One turning vector, and how many steps it has turned
The counts run from 0 to 235.
[126  82 123 140  99 148 153 116 127 189 115 167  84 154 155 121 118 136
 153 140 149 106  85 127 124 155 127 124 128 148 112  92 130 164 118  87
 108  66]
19
[133 135 122 140 111  96 146 117 149 105 130 123 198 104 136 172 138 142
 102  88  81 135 123 167 131 129 112  92 180 145 149 100 162  94 132 152
 106 127]
5
[121 190 125  72 161 123 150 143 156 114 201 128 165 149 115 117 135 119
 112  75 112 137 151 132 125 137 162 123 129 125 111 151  82 121 162 179
 141 146]
151
[151 122  97 115 148  94 110 144  84 154 110 129  93 102 112 124 148 160
 109  79  89 139 168 159 147 135  88 106 118 151 132  89 106 116  73 165
 108 121]
173
[189 110 118 139 116  91 149 129 162 160 158 154 108 105  82 181 164 168
 110  91 100  90  84 169 145 127 145 136 137 125 139 104 118 126 126 118
 146 135]
215
[103 159  95 119 126 146 138 145 134 147 150 127 105 173 127 108 139 111
 128  92 152 155 172  88 108 182 156 133  85 135 128 104  85 134 155 183
 124 114]
28
[161 152  98 139 102  91 111 141 145  95 101  90 154  76 104 182 134 132
 111 103  87 123 156 177 142 125 147 109 172 134 136  95 114  99 125 155
 115 175]
205
[116 156  79 134 145  98 136 116 143 169 171 118 169 136  73 117 158 134
 129  61 114 165 123 146 142 141 145 103 108 115 159 112 121 111 152 156
 132 151]
108
[149 106 115 100 173 144 120 102 138 124 171 159 171 134 128  62 165 118
 120 100 123 148  99 168 175 106 130 134 128 122 108 116 104 137 132 116
 127 139]
69
[107 165 128  78 139 103 135 143 144  86 134 105 147 135 118 156 111 108
 102  86  98 159 188 134 116 132 127 103 133 130 107 167 126  94 137 203
 136 138]
157
[165 107  90 126 114  93 138 130 144 154 136 134 124  94 113 165 147 147
 140 124  96  97  79 197 149 132 154 119 173 116 137  82  88 146 122  95
 129 149]
96
[ 96 144 132 106 119 131 135 149 113  89 119 117 120 145 128 129  71  88
 127  96 119 139 190  91 113 120 134 106 107 147  84 189 164 107 147 184
 127 141]
158
[159  93 129 136  97 132 151 142 120 128 138 150  92 140 172 133 129 141
 129 137 135 105  71 164 154 144 147 143 159 166  99  69 137 136 129  80
 101  96]
133
[128 126 136  71 150  93 147 119 152 106 126 141 198 106 145 147 116 128
  99 112  73 118 124 173 145  98 109  96 193 117  91 145 134 129 122 136
 123 137]
161
[150 138 118  84 151  77 136 140  94 118 105 135 150  97 122 144 117 146
 103  97  66 120 148 163 129 115  96 111 167 146 113 111 127 107  93 154
 112 134]
167
[131 148 129  96 150 146  93 103 181 101 155 114 188  97 111 132 139 108
 121  91 115 154 157 143 148 109 148 120 159 116 131 114  85 126 155 159
 112 141]
194
[189  59 139 112 119 132 132 107 107 155 126 187  85 130 128  91 124 141
 133 131 136  88  94 151 152 108 120 143 116 136  91 122 108 150 104  86
 135  87]
176
[ 84  84 145 135 107 140 144  86 162 150 111 141 175 150 138 103 101  89
 155 135 149 142 111 123 131 118 129 103 122 119 114 168 185 115 181 117
 118 106]
116
[136  91 139 136 115 117 140 120 137 121 109 146 145 117 181 148 131 147
 117 129 101 117  88 172 158 130 125 109 191 163 106  73 161 131 113 105
  88  97]
128
[119 120 102 108 113 148 161 129 143 175 145 168  78 174 148  94 104 109
 161 139 168 111 101 107 128 138 166 142 116 115 114 137  87 170 151 116
 127  98]
143
[147 121 129 110 115 127 150 130 145 122 127 133 141  85 166 161 141 147
  92 101  90 126 115 162 141 155 117 104 189 159 129  54 129 132  97 146
 107  89]
129
[154 142  87 165 107  90 116 165 114 148 104  98  90 102  74 171 138 133
 110  97 101 122 148 149 146 141 134 102 120 146 139  88 140 100 114 152
 125 161]
211
[142  87 115 107 164 114 141 113 106 175 156 173 124 149 116  59 137 134
 142 123 119 119  75 169 174 108 123 129 125 117 100 131 103 153 116  87
 133 109]
63
[ 95 165 125  91 133 125 126 131 150 104 120  96 135 138 143 155  79  83
 127 113 131 142 199  95  94 132 145  95 124 123  95 167 131 124 138 193
 111 134]
39
[155  98 132  95 131  82 143 139 104 104 123 144 149 111 149 142 126 149
 110 126  70 103 105 193 159  99  98 103 175 146  81 133 158 128 104 103
 114 133]
166
[ 79 122 140 153 113 123 122 130 134 100 102 101 139 129 127 123 114 104
 113  94 134 166 170 104 121 135 120  97 104 155 131 134 201  85 143 179
  96 119]
120
[ 91 174 111  91 118 106 131 154 114 108 103  79 139 116 129 157  91 107
 121 107  91 144 189 128 103 134 116  88 152 141  91 145 136 108 113 185
 104 141]
44
[143  94 140 154  77 142 140 146 109 128  95 151  54 141 167 136 104 125
 135 142 152 116 107 121 125 135 142 134 116 178 100  99 159 144 128 121
 103  78]
132
[142 129 126 115 121 113 157 136 129 142 144 143 109 125 168 137 158 160
 118 123  91 116  77 185 153 156 135 129 169 168 120  44  93 143 113 116
 100 113]
134
[ 93 129 106 122 130 163 138 120 143 140 148 138 125 179 169  72 120  92
 150 147 178 139  94 133 137 135 171 130 132 135 105 127 114 144 174  93
 106 114]
30
[136 137 103 126 138 108 148 113 159 142 180 143 165 143  84 119 172 127
 112  90 130 149  78 169 162 129 157 133 127 121 138 126 121 122 174 114
 144 155]
107
